One turn moves each row of this set onto another row. After a few examples, where does it send each row asked below?
j536: [-10  19   5   2  28 -24 -16 -18 -27 -13  -2  24  14  14   8  13  64  -8
 -15 -31   3  29 -26  16   8  -3  20  15 -20]
j769: [ -1  11  14  13  10 -22 -13 -36 -14 -15  -3  13  15   9   9  14  59 -11
 -12 -13  21  28 -44   5   6  -9  18 -11 -10]
j224: [ 16 -21 -13  -8 -22  14 -22   5  32 -35 -13  36  21  15 -13  14  11  18
 -21 -26  -7   1  -2   9 -47 -29  -4 -10  17]
j782: [ 26   0  29  23  15  22 -23  -4   1  10 -28  23 -15 -18 -14  26  36 -18
 -16  -4   1  18  26   5  -9   4   4  24   6]
j199: [-34  11  37  20  13  -8 -24 -23 -26 -11 -28 -22  26   3   6  21 -12 -11
 -23  -8   1  23 -30  10   3  -9  11   4 -29]
j109: [ -1  29  28  34  -3   8  13 -23  -3  -1 -22  52  28 -23   4   9   5 -20
 -46  -6 -38  25   8  -2 -27  13  30 -25 -18]
j870: [-29 -27  22   9   3   3   8   9  20 -20  -7  54  39  -3  25  20   8  29
 -45 -15 -28  -4  17  -7 -34 -19  13  19 -32]
j666: [  2  24  -4  28  -4  26  -8 -32  28 -25 -23  42  31 -20  20  14   9 -38
 -23  -2 -23  34  -7   6 -35  27  22 -19 -26]
j48: [ -2 -25  -7  -7  -1  16   2  -5  24 -40  -6  53  41   3  29  27  10  13
 -43 -38 -38 -13  15  -3 -39  -4   9  -5 -31]
j672: [-11  27  -9 -25  -5 -22 -13 -30 -27  -7 -11  12   9  11  14  11  35   0
 -32 -46  11  -2 -17  24 -13   8   0  -8 -31]
j174: [ 12 -15  19  11   0  -7  -5  12  20 -20 -17  21  26 -13 -15  33 -30  34
 -45 -32 -23   9  17  18 -18 -29  12  10   4]
j957: [ -8  28  14  -3 -19 -29 -13 -47 -13   2  -5   4  11  13   1   3  35  -3
 -39 -30  18   1 -29  13 -13  -4   4 -19 -18]
j81: [ -9  17  25  14 -11  22   2 -37  34 -33 -26  35  33 -13  45 -10   9 -24
 -24 -10   2  34  -8  -7 -41 -14  22  -7 -38]
j365: [-43  11  31  -5  17  -2 -21   2 -37 -14 -33  -7  28  10  12  10   1   4
 -20 -19   5  18 -22  13   1  -5   3  19 -38]
j422: [-25 -22  -3  24  15   6 -12  -3  22 -25   0  64  32   1  26  32  29   6
 -35  -9 -45  11  13   2 -35 -14  25  26 -21]
j694: [  3   9  46   4 -15   6  14 -10  36 -22 -21  47  40 -16  16 -27  -3 -11
 -15  -7   7  12 -17 -16 -33   8   7 -19 -28]
j610: [ -2 -19  14  17 -10 -16 -34  -2  39 -27 -13  36  11  -1  -8  11  -3  14
 -19 -15 -11   1  10  28 -35 -43   7  35  12]
j317: [-12   0  14 -10  34 -10  -8   7 -43 -19 -17  14  27   5   4  13  15  -8
   4 -27  -7  16 -44   2  13  14   4  -4  -9]
j643: [-19 -26  -5   4   7  -2 -13   5  51 -29   5  60  37  -3  31  19   8   8
 -18 -13 -23  -4  -5   2 -41   1   6  27 -24]
j589: [-14  16  51  37  -2 -17   9 -10  18  -1 -19  64  24 -25   7 -15   8 -12
 -18  14 -11  21  -6  -4 -26  11  24  -3 -14]
j256: [-40  27  -2 -11   2 -21 -36 -12  -4   1  -9   3  15   9  11   7   4 -11
 -13 -25  10   6 -35  24 -19  16  -7  26 -31]
j118: [ -6 -15 -17   9  -1  21  -6   1  18 -25 -14  25  17   5  10  39  26  26
 -36 -16  -7  40   7   5 -39 -54  24  -1  13]
j57: [ -3   3  23   9  26  -2  -8 -17 -26 -24 -17  -9  35   2   0  21  16 -13
  -8 -18   3  30 -52  -4  18   4   9 -21 -12]
j440: [-27  29  15  12 -11 -24 -39 -30  -2   4 -11  -9  17   6 -10  10  -5 -15
 -25  -9  10   0 -38  24 -12  15  -5   1 -23]
j409: [  7 -17 -21  22  14   7 -10  18  31 -21  -7  30  21 -20  -3  52  -6  25
 -18  -6 -14  35  -6  16 -18  -8  14   9  19]
j639: [-12 -28  -5   7   8   3   0  18  17 -20   0  66  40  -4  10  29   1  14
 -28 -13 -45 -11  -1  -7 -31  16   5  -1 -11]
j922: [ 14   1  39  -1  11  17  -5  11   7  24 -20  15  -2 -13 -11   7   3 -20
  -3 -25  -9  12  -3 -25 -26 -10 -12  14  23]
j287: [ 28  10   6   0  10  19  -5 -28   0  11 -29   9 -21 -26  23  37   9 -27
 -23 -37  -7  12  17  -2 -28 -12   1   4  15]
j186: [ 21  12   6  -4   5  39 -25  -8  41  10 -17  -4   0 -12   5  21  19 -24
 -16 -26  17  28   3  -8 -30   4 -11  28  -5]
j968: [  1 -11  34  -4  -3  27 -13  -4   6   5 -44   7 -17 -21  25  13  10  -4
  -8  -4  33  10  14  -8 -27 -19  -8  18   0]

j57 goes to j199
j968 goes to j186
And these:
j109 goes to j589
j422 goes to j639
j118 goes to j409
j672 goes to j536

One turn moves each row of this set onto another row. After a few examples, where does it send each row asked below?
j750: [-39  -3  -9 -25  20  50 -14 -23  -8 -23   5  10 -11  14]
j573: [ -1  20   9  10 -28   5  12  36  -3 -12   5  16   0 -18]
j301: [ 19  22   0 -22 -27  47  -5  10 -12   1   1  27 -15  -5]
j919: [ -1 -21 -21 -14  24   3 -12 -28 -21 -33  16 -16  12  -9]
j106: [  4  -9  -5 -11   1   3  -8 -35  33 -15  24  -2  -9 -29]
j667: [-25  -4  -8  34   7  21 -28   3  -8 -12  11   8  30  -7]
j833: [ 41   6  -5  -8 -27  19  13  -5 -15   6  10   9  -1 -16]
j831: [-23  22 -11 -28   7  10  11  24 -16 -17  13  15 -11  35]
j137: [  4   9  11 -14 -21  21 -14  36  -5  18   4  18 -19 -24]
j448: [-33 -12  -1  21 -15  33   0 -24  24  -5  30   8   2   2]
j217: [  7  -1 -24 -32  15 -12  -3  18 -22   2  24   0 -12  18]
j292: [  7 -23   5  33 -20   3  -6 -13   6   5  20  -7 -17 -16]
j738: [-40   2  -3  -5  16   9  -3  -9  -5 -52   8  -1   8   1]
j530: [-15  -4 -11 -24  18 -10  22  17 -15  18  20   5 -18  14]
j429: [ 20  21   3   2 -22  26  -4 -32  11 -37  11   6 -17  -6]
j371: [ -3  34   4 -21  29  33 -13 -30  12 -31   2  13  -3 -26]
j899: [ 11  16   7  16  10  12 -40  14 -22 -15  -9   6   2 -27]
j913: [ -9   8 -15 -30  12  15  30  -2 -18   9  16  14 -18  34]
j110: [-26   8  16  39  -9  39  -7   1  -5  -3  -5  15 -11   3]
j617: [ 12  11  14 -11  15  35 -13 -20   0  12  -8  12 -41 -25]
j548: [-17   0   5   4  43  31 -21  -7 -12  13  -7  13   3 -30]
j562: [  2  12 -22 -20   7 -11  23  12 -21 -21  22   4   5  27]
j623: [  9   9  10  13 -25  21  40  -3   1   9   1  15  -9 -11]
j26: [-31 -32  -5 -17  26   1 -29   0  -5  -4  14  -8 -11 -15]
j552: [-34 -25  -1  -4  28  18  24 -32  -2  -2   8  -1 -15  -4]

j617 goes to j899
j301 goes to j137
j26 goes to j738
And these:
j831 goes to j530
j371 goes to j548

One turn moves each row of this set onto another row. After a few examples, where does it send each row asked below?
j242: [-14 -25 -10   6 -52   2 -11 -12 -18   4   8  -3   8 -17  45  -5 -19 -19
   7 -32 -26  11  54 -35 -38 -16  14 -11 -27  11 -15 -27   3   0   3  29
  -6 -31  11 -29  -8 -32 -17  -5]
j753: [ -9  27 -22 -31  -6   7  11 -28   1  26  13   3  -3  -8  16 -37 -35  -8
 -21 -21 -12  28  24 -37  -5 -17  37 -21 -36   6  -9 -24  45 -23 -22  15
  38 -73  24 -20  -6  -6 -59   6]
j664: [-52 -21  14 -16  -7   2  -1 -11 -25   3  14 -15 -25  29   5   1 -25   5
  -8 -19 -15  54   5 -23 -10 -49  -1  24  -7  33  16 -13  -5 -56 -36  11
  39 -39 -31 -13   7  27 -18   5]
j346: [-32   2   8  11 -38 -36 -29 -15   9 -15  32 -19 -18   1  15   7  -8 -18
  26 -11  -5  31  32 -60 -32 -21  28  -7 -15  30 -36 -23  28  -2   0  15
 -13 -21  -2 -36   2 -23 -20  -7]
j388: [-22  -2  -4 -20 -49   5 -37   1 -15 -17  11 -13 -27   8  33  13 -28 -26
  -6 -23 -19  23  25 -18 -52 -25  31 -43 -30  11 -10 -17  21 -12 -18   0
   6 -31   4 -28  31 -17 -22   5]
j532: [-28  24 -32  18   2 -12   5 -42  23  25   0  19 -16 -28  19 -37 -36 -32
  -4 -15  -9  24  33 -20   1 -12  29  18 -40  40 -16 -23  32  -6 -22  25
  -9 -55  18 -39 -20   4 -38  20]
j832: [-17 -36 -11 -10  -7  25  -8 -28 -19   5   3  21  -3 -12  20   5 -17  -9
  18 -13 -14  52  19 -31  -1 -40 -18  21 -32  18   3   1 -28 -28  -1  10
  29 -59 -11 -16 -18  49   7 -15]
j603: [-16 -23  -7  -1 -24  -8   3  -5 -20  31  11 -21 -12 -38   8 -25 -24 -50
  24 -20 -59  13  14  -7   0 -14  47  10  -7  -5  21   2 -12  -8   6   7
   9 -70  15  -7   5   7 -29 -18]
j526: [ -1 -18  -2 -30  -4  32   1 -44 -15  -3  13  -6  -7   3  -1 -45 -36  35
  17 -10  18  68  29 -20  -4  -3  32  19 -26   6 -21  -9  34 -27   1   3
  32 -34  -9   4   1   3  14  16]
j648: [ -5  12  10 -12 -44  -2   1 -23 -13 -20   9  13  -7 -15  21  23   3 -32
   3 -24  -9  49  48 -20 -40 -25  20  -9 -13  33 -30 -32  22  23 -11  -4
 -12 -18  -3 -20  28 -14  -6  -6]
j162: [-13 -34  21 -24  -6  14  24 -20 -13   0  12  16  -6  10   0 -24 -44  31
 -18 -38 -18  49   1 -24   4  -7  48  31 -23   8 -33 -14  15 -58  -5  12
  22  -5  -1 -22   3  -1   4 -13]
j443: [ -7  12  11  -1   4 -11   0 -18 -25   0  24 -13 -34 -22  -2   0  -3 -56
  19  -7 -35  44  25   2   9 -37  45  34  -2  22   0 -19   1  19  -4 -22
   0 -41 -20  14  23  22 -23 -10]
j973: [-29  49   0 -16  16  -8   2 -11  -5  -1   6  44  -7  -7   0 -20 -20 -13
 -13 -21 -10  47  15 -42   6 -27  55   6 -30  38 -16 -38  58 -22 -28   6
   4 -36   3 -15 -12  -3 -38  -8]
j770: [ -9  -6  36  14   7 -39 -11 -10 -19  22  23 -31 -16  -9 -20 -28  -4 -25
  32 -24 -21  28  23 -28   4 -31  41  47  -7  13   0  -7  14 -12   9  -9
   4 -49  27 -26   4  -6 -35 -13]
j214: [  1  38 -35 -25  -2 -10  11 -11  10  12 -11  40 -25 -18   6  -5 -29 -39
 -42 -13 -23  25  17  -9   9 -22  15 -18 -41  16 -13 -21  34  -4 -19   5
  10 -47   6 -26   9  25 -18   7]
j942: [ -9 -10  -9 -15 -15  -4   3 -46  23 -16  23  -5 -28   9   7 -12 -66   8
 -14   0 -22  37  -1  -4  26  -5   3  20 -23   6 -27   0   2 -14   0  17
   6 -51 -28 -19  -2  19  25  -2]
j359: [-35 -28  -7  -5 -27  16   8 -42  -1 -13   1   8 -41 -17   3 -19 -59   1
   1   5 -17  36  -4   7   5   9  47  12 -47  31 -16  17   3 -22 -19  22
   4 -17 -22  -7 -12  19   8  37]
j392: [-35 -17   0 -25 -30  10  41 -43 -26  -8  -5 -17 -26 -13 -22 -14 -13  -9
   9 -17 -14  60  23  -9  -6  -9 -10  35 -12  52  10 -23 -27 -35 -16   2
  -3 -30   8 -23   5  30 -14  15]
j267: [-47 -25 -14 -27 -29  12  -3 -33 -16  -7  19 -15 -30   0 -27 -14 -14   6
  45  -7   2  67  -2 -57   7 -21  24  -1 -21  10  -4  -9 -13 -38  -7 -15
  14 -61  17 -27 -10  39 -16  -2]
j852: [  8  -5  14 -14   4  14 -23  20 -38  16   7  -8 -26 -11  -8  -8 -19 -35
  16 -24 -27  38  16   4 -19 -28  44   0 -26  -5  21   1  10 -14   1 -39
  31 -41   6 -17  24  20 -40  -9]

j388 goes to j242
j753 goes to j532
And these:
j162 goes to j942
j392 goes to j664
j852 goes to j603

One turn moves each row of this set onto another row. After a few examples, where does it send each row asked below?
j941: [ 17   7  26  19  18 -42   0 -13  -7 -10  -5 -30   7   4   0  20  17   6
 -13 -19   4]
j764: [ 30  27  -1 -23 -13   3   5   8 -20  26  -2   7  12  -7   0 -14 -30 -22
  22   9   7]
j396: [-18 -15 -29  20 -19  -3 -20   2  35   8  -2  22 -11   6  31 -11 -14  21
  11  -6  -5]
j62: [-19 -10 -24  -3   1 -25  39   1  18   6  13   1 -16   9   3   4  -5 -28
 -17 -33   4]
j458: [ 23  33  -7 -13 -15  11  12   1  -9  26   0   7   7   4   2 -30 -39 -22
  15  -1   4]
j745: [ -6  -3 -28   3  -5 -10  40   5  26   4   8  -2 -10  11   8  10 -11 -23
 -28 -39  18]
j595: [ -3 -22  14  15 -19  11  25   0  -9  12 -28  16  40   7  -2 -28  21   0
   2  16   4]
j152: [ 20 -10   3  15  -6  19 -33 -19  -7 -15  22  -3   2 -18 -24  20 -36   2
 -19   0  -1]
j932: [ 19  29 -11 -20 -27   4  10  -4 -19  21   0  -5  19   3   4 -24 -29 -29
  22   1  -3]
j580: [-11 -11  12  19 -19  18  18   1  -6  25 -23   8  38   0   4 -20  27   1
   1  23 -10]
j94: [-13 -11  17  23 -22  16  14   6 -13  21 -24   8  37  -5   6 -25  22 -10
   2  16 -10]
j43: [ 15  14  16  11  23 -32   4 -24  -9 -14  -4 -32  10   3  -4  13  27   1
  -8 -17   2]
j702: [ 23  34  -1 -14 -16   6  20  -9 -13  28  -5   2   7 -11   8 -21 -32 -24
  22  13  -1]
j512: [ 19   5  21  28  15 -42   1 -11   3 -17   8 -27  11   1 -10   9  18  21
  -9 -19  -8]
j363: [ 20  10  20  18  22 -41  -2 -31  -8  -9 -11 -21   8  -2 -12   8  20   8
 -13 -16  -6]
j306: [ -3  -9 -28  -2  -8  -9  43   5  19   1   8  -3 -10   7   6   8  -7 -22
 -26 -46   5]
j464: [ 17 -15   4   5  -3  13 -34  -9  -5  -8  24 -12   6 -11 -29  17 -28   2
 -24  18   2]
j901: [ 26   2  24  17  19 -38   0 -19  -7  -9  -2 -30  17   6 -11  -7  24   2
 -11 -21  -3]
j351: [ -5  -7 -25  -3  -5 -20  41  10  18   5   1   2 -21  10   2  -4  -7 -24
 -22 -40   6]
j495: [ 17  28  -6 -26 -17   5   7  -1 -10  23  -2  -4  14  -3  -3 -19 -36 -25
  26  11   5]
j554: [ 34  26  -2 -11 -16   8  14   1 -27  33   6  -2  17   6   0 -21 -24 -20
  21  -2  -9]
j204: [ -5 -17  18  20 -16  11  17   6  -3  15 -28   3  42  -5  11 -30  19  -1
  -2  21  -5]
j393: [-14 -17 -26  21 -30  -3 -21   1  39   7 -22  16 -13   2  23   4  -3  21
  15  -7   7]
j937: [ 14  -6  10  13  -9  11 -32 -13  -8 -11  26  -2   3 -24 -34  20 -24  -1
 -19  -3  -7]
j241: [ 18  15  16  13  11 -33   0 -19  -9 -25   2 -27  11   2  -7   6  31  12
 -14 -14  -7]
j854: [-24  -8 -23   7 -31  -5 -23  -5  39  -2 -12  14 -11   9  22  -4 -10  29
  -1  -8  -5]
j699: [-13 -20 -26   7 -26 -10 -21 -11  47  11 -13   8 -19  -6  22  -2  -4  21
   7  -4  -5]
j849: [ 12  -4   6   9  -6  11 -27 -20  -3  -7  28   2  11 -19 -35  22 -33   4
 -15   4  -6]
j21: [-10 -20  16  17 -20  11  28   5  -8   6 -28  10  37   0   1 -30  14   4
  -1  19  -6]
j897: [-22  -6 -19   0  -7 -22  36  11  23   6  11   5 -19   2   7   2  -5 -26
 -20 -40   4]
j376: [-10 -20 -18  19 -24   3 -24  -5  45  -1  -5   5 -18   0  24  -7  -3  30
   5  -3   0]
j815: [-20 -12 -22  10 -26   0 -21  -9  43   4 -22  14 -13   6  15   2   3  31
  10  -6   2]
j331: [ 12 -12  -2   9  -1  17 -33 -11 -10 -11  19 -10   9 -14 -26  14 -33   0
 -28  10  -7]

j363 goes to j702
j512 goes to j554
j94 goes to j897
And these:
j932 goes to j854
j941 goes to j764
j464 goes to j595
j43 goes to j495
j306 goes to j331
j849 goes to j580
j376 goes to j901
j204 goes to j351

